One vector is turned by the same rotation once a step. Each row is the vector after some number of steps, and that number follows the row.
The counts run from 0 to 494.
[108 167 117 127 114 140 151 137 160 113 118 135 123 191 118 141  96 158
 130  88 110 115 163 107 147 160 144 115 124 184 150 154 177 104  98 156
 145 125  83  98 158 130  93  99 159 157 117 188 105 144 118 153 103 164
 126  73 150 132 150  90 148 146 173 104 124  86 155 121 125 150 120 145
 127 131] => 194
[178 149 115 170 121 149 129 139  99 107  62 109 163  97 165 106 123 148
 114 155 122 134 124 108 124  80 107 163 121 166 153 113 119 106 128  79
 114  83 135 172  78  62 155 133 106 165 109 125 160 173  95 164  95 140
 157 134 145 127 145 127 129 112  99 139 138 133 121 127 149 163 133 118
 138 137] => 211
[ 71  99 163 171 169 101 164 123 159 144  95 147 111 175 141  79 125 159
 109 149 134 117 165 142 117 140 146 137 109 124 141 122 173 136 114 136
 178 143  98 140 121 127  95  80 123 130  85 146  93 180 125 142 112 123
 123 125 153 154 125  77 138  94 160 145  84 162 139 179  94 122 113 143
 134 134] => 449
[109 158 134  82  79 152 170 153 159 125 151 148 122 133 115 134 122 150
 126 105  96 146 160 132 187 155 174  90 118 157 137 150 182 102 124 122
 141 116  86 125 136 134 135 117 154 159 135 154  78 126 113 123  97 137
 102 104 134 126 141 127 136 156 207  92  79  76 132 144 132 127 130 173
  95 128] => 150
[ 61 130 145  91 135  90 129 124 125 170 180 178 149 139 134 129 121 107
 148 113  90 144 115 137 112 143  95 146 151  88  96 156 126 152 120 150
 170 187 163 132 145 168 103 142 158 116 143 118 157 104 146 112 191  93
 117 141 117 127 134 116 148 119 115 178 150 145 155 102 159 104 118 139
 141 111] => 90
[169 155 103 179 130 180  96 154 116 131  94  80 121  77 140 155 127 131
 138 113 134 123 142 117 119  98  88 158 116 156 130 101 111 116 141  72
  99  93 134 138  99  90 139 140 101 134 124 139 162 131  90 158 106 180
 144 101 151 102 179 140 106 126 128  82 148 108 154 129 133 175 120 153
 139 157] => 296
[115 136 103 113  92 128  90 124 149 109  97 143 128  96 125 141 155 115
 106  80 103 116 134 130 186 161 122 111  79 167 125 157  88 136 177 151
 121 117 103 109 174 155 117 144 165 115 102 115 153 110 146 133 162  95
 126 107 108 138 133 156 120 120 160 140 106  50  91 156 153 149 158 134
  66 124] => 426
[ 82 128 130 111 142 118 106 141 157 113 151 147 104 142 132 142 114 114
 106  91  89 107 137 124 167 147 152  97 110 111 109 161 122 170 157 180
 132 151 107 114 172 187 118 129 183 133 119 139 125 132 157 127 162 107
 124  97 106 161 141 136 132 135 170 135 106  50 122 117 132  74 134 121
  62 115] => 470
[122 136 135 107 154 135 131 172 134 140 181 108 128  93 150 166  83 120
 129 144 120 155 155 129 158  74 160 103 194 141 140 139 142 136 130 108
  90  99 125 169  72 141 151 169  93 147 161 137  86 127 124 109  92  99
 169 141 114 117 115 142 113 150 158 131 112 126 112  98 168  94 134 145
  71 119] => 444
[127 150  96 142 133 124  92  83 144 131  85  99 115 135 100 154 113 113
 110  63 107 103 153 124 128 169 106 119  81 164 119 133 110 138 128 179
 120 138  84 110 168 141  93 137 170 121 100 156 169 116 110 152 156 151
 143  75 125 131 147  94 126  94 133 125 130  90 151 131 138 180 143 101
  94 139] => 99
[ 92 119  88 101 185 136  99 143 165 145 146 130 108 154 153 147 109 117
 106  97  87 125 131 123 127 140 143 103 113  90 118 162 140 206 152 145
 127 178 140 130 146 161  85 115 170 156 112 160 135 136 153 130 160 122
 111 118  91 152 151  97 112 156 130 142 146  94 153  87 105  74 131 107
 103 110] => 471
[132 115 149 110 162 112 134 137 137 154 186 119 135 157 136 105  98 121
 113 172 103 160 141 142 114 118 140 118 185  90 172 135 191 177  84 120
 117 172 114 183  97 150 126 124 124 138 132 120 110 151 116 112 119 101
 125 177 122 138 101  84 124 145 136 149  96 172 151  94 149  83 111 122
 107 139] => 177
[107 128 166 191 168 105 145 114 134 133  86 128 119 199 142  89  88 177
 124 133 138 114 164 117  98 125 122 179 129 121 139 117 154 125  91 134
 160 135 122 129 121 100  99 100 138 143 115 168 135 180 129 163 115 146
 142 102 172 154 158  77 154 104 143 148 131 140 152 122 129 148  95 129
 175 117] => 450
[145 133 152 204 154 168  83 118 127 156 137 129 115 108 109  82 141 105
 120 158  95 118 117 148 131  73 116 144 143  47 167 107  89 138 134 116
  96 130 134 190  89 107 175 103 148 119 125 102 133 130 108 103 158 126
 123 126 154 119 154 144 144 122 141 120 107  78 124  95 123 115 110 130
 143 142] => 369
[123 149 132 153 160 123  92  89 152 123 114 138 110 122 106 126  95  97
 103  92  98 123 180 123 163 111 169  91 122 143 147 146  99 139 149 145
 113 105  65 166 118 140 127 144 160 136  88 128 112 135 126 115 144 124
 162  76 106 144 122 140 135  94 178 162  73  98  99 100 134 131 168 112
  68 122] => 44
[168 153  86  90  76 176 162 136 113 148 156 132 177 111 139 126 145 131
 139 131  64 157 103 142 130 156  77 130 138 137 163 139 184 116  97  88
 126 148 153 160 127  97 145 144 163 158 122 116 147 113  86 115 125 121
 122 167 146  87 133  95 148 154 101  87 147 149 147 123 158 158 117 154
 164 161] => 9
[158 120  85  92  99 146 111 145 136 102 113 149 155  78 174 144 161 104
 120 127  62 135 109 123 189  95 139 122 129 135 127 144 105 145 194  82
 137 116 154 146 114 116 159 150 115 158  99  97 151 132 137 124 145  66
 134 164  98 131 127 170 119 134 108 161 129 114  89 164 158 111 154 130
  98 134] => 159
[128 126 146 148 119  98 100 126 119 102  92 115 137  77 150 128 129 121
  90 127 129 125 150 137 175 120 132 110  93 171 120 149  87 130 178 122
 129 103  86 128 115 136 134 145 113 125 115 100 144 133 149 134 139  75
 149 119 109 143 105 174 134  94 176 160  82 100  87 168 173 131 158 142
  70 139] => 213
[ 81 139 102  77  86 171 114 156 130 128 151 191 137 109 123 140 162 105
 142 102  87 125 117 130 182 122 164 135 129 123 101 130 106 111 191 113
 149 102 132 122 145 137 160 140 131 117 147 123 106  92 134 148 119 107
 114 113 123  98 157 187 131 158 156 134 117  67 115 167 134 111 111 179
 113 108] => 245
[109 107 103  74 160 149 152 170 186 111 128 159 114 171 164 147 132 158
 121 113  85 119 151 105 154 127 195 107 130 135 130 147 190 156 171 129
 164 144 128 115 141 136 103 107 140 174  80 172  83 161 128 136 121 124
 111 114 105 135 145  95 122 166 133 140 135 119 136 142 100  94 133 129
 116 108] => 247
[144 143 100 107 131 137 133 106 129 149 172  94 143 145 108 129 100  86
 125 115 127 171 149 151  96 140 106 122 173 137 161 102 171 124  68 113
  93 122 131 163 112 119 134 136 121 104 142 102 108 120  74 134  96 151
 169 166 120  87  89  86 123 136  98  91 116 194 129  99 122 154 122 135
  94 167] => 136
[ 61 137 150 109 127  74 141 115 101 137 169 199 163 164 135 130 116 127
 137 139 111 139 118 130 119 123 130 169 176 115 122 127  97 118 102 168
 177 142 168 119 149 143 114 146 116 127 184 107 131 122 154 153 146  92
 145 160 145 125 127 139 158 131 121 192 158 127 114 131 154 113  93 136
 143 101] => 175
[ 94 143  88 100 144 160 101  92 144 148 133 179 152 141 100 128 127  70
 150  91  69 139 135 126 148  95 153 139 157 139 114 113  89 115 183 114
 162 125 150 147 119  90 129 147 144 124  90 112 116  95 123 128 167 119
 155 133 110  82 141 147 163 100  83 166 123 164 124 136 123 139 135 129
 142 118] => 457
[ 64 133 155  97  97 102 154 123 119 158 133 164 167 136 110 140 130 135
 143 108 131 150 155 130 134 138 131 149 139 175  79 125 137  84 141 107
 192  99 119 117 117 100 127 146  94 107 143 123 115 116 132 158 113  90
 153 131 147  87 121 143 154 106 153 129 119 185 138 174 158 152 118 202
 139 122] => 447
[103 142 115 114 116 166 160 148 147 147 140 164 109 169 116 106 123 167
 144 136  78 118 157 127 157 138 160 114 105 130 131 139 180 107 147 113
 168 121 114 128 125 102 128  82 158 164  77 162  92 154 109 126 110 146
 104 102 163 123 170 112 164 133 184 110  83  96 143 141 128 121 110 175
 160 123] => 193
[108 138 145 159 175  68  89 104 114 127  95  91 130 148 141 143  73 117
 101  97 136 119 167 114  92 133 112 155 122 148 107 127 101 148 102 174
 117 125 100 118 137 157  81 140 120 111 128 144 168 138 131 171 160 128
 176 101 126 156 131  99 109  68 122 168 140 140 140 108 129 149 139 101
  76 118] => 312
[ 98 134 151 194 124 156 123 102 143 163 108 151  98 148  94  71 124 144
 145 126 120 115 166 140 135 130 126 135 110 129 135 119 122  75 154  99
 160 114  80 154 103  98 131  92 146 107  76 139 121 127 100 111 139 128
 138  77 158 120 162 136 170  84 192 113  63 108 147 152 123 151 122 171
 156 132] => 182
[115 164 148 124 149 128 141 138 122 179 210 114 145 147 122 145  79 115
 147 131 133 168 157 150  93 123 114 119 173 105 139 113 168 132  67 129
 104 133 114 165 102 121 127 135 138 135 169 123  98 125 103 123 100 158
 149 137 143  90 128  91 122 163 149 103 114 150 170  64 155 103 102 153
 119 135] => 135
[130 156 164 131 126 128 144 193 122 144 175  88 133  97 164 165  97 144
 126 147 136 152 140 138 111 105 132 125 147 125 139 112 176 120  95  76
 101 101 121 151  85 127 153 137  80 150 175 142 108 139 118 136  68 135
 138 141 153  97 126 108 109 156 169  82 118 130 159 102 162 112 115 194
 111 133] => 348
[157 149 135 162 105 117  97  98 133 133 124 107 132  89 115  87 130 104
  93 119 108 133 142 155 177 117 114 101 106 136 159 127 106 117 127 120
  98 121  73 170 115 127 146 124 157 113 109  94 137 124 103  91 140 103
 148 123 129 140  95 155 152 106 192 126  58  82  96 131 162 142 149 140
  78 149] => 0
[125 156 169 173 113 134 103  94 108 146 121 152 124 102 111  78 118 111
 126 141 109 126 156 128 167  95 131 114 127 123 151 137  80  98 145 124
 134 104  64 167  92 119 155 135 156 145 120 119 135 129 113  94 149 120
 160  97 143 132 141 180 167  97 200 156  67  63 101 124 162 142 137 140
 119 121] => 43
[ 89 131 131 121 120 163  95 143 142 148 116 147 115  97 145 155 162 128
 131  91 109 114 129 131 152 121 122 133  84 120  89 158  88 131 219 115
 165 127 119 108 137 145 136 136 139 114 101 130 171  93 149 126 163  99
 115  91 113 128 163 177 124 108 172 130 127  65 155 148 129 122 126 176
 131 112] => 384
[ 78 149 145 166 145 126 140 102 144 170 117 110 105 184 109 113  88 146
 137 104 130 118 170 131  88 161 111 138 108 140 121 130 150 115  90 148
 160 153  90 123 129 138  90 113 149 115 119 167 132 132 105 141 137 174
 137  70 165 126 151  81 149 102 172 103 118 134 184 106 119 153 114 145
 153 135] => 322
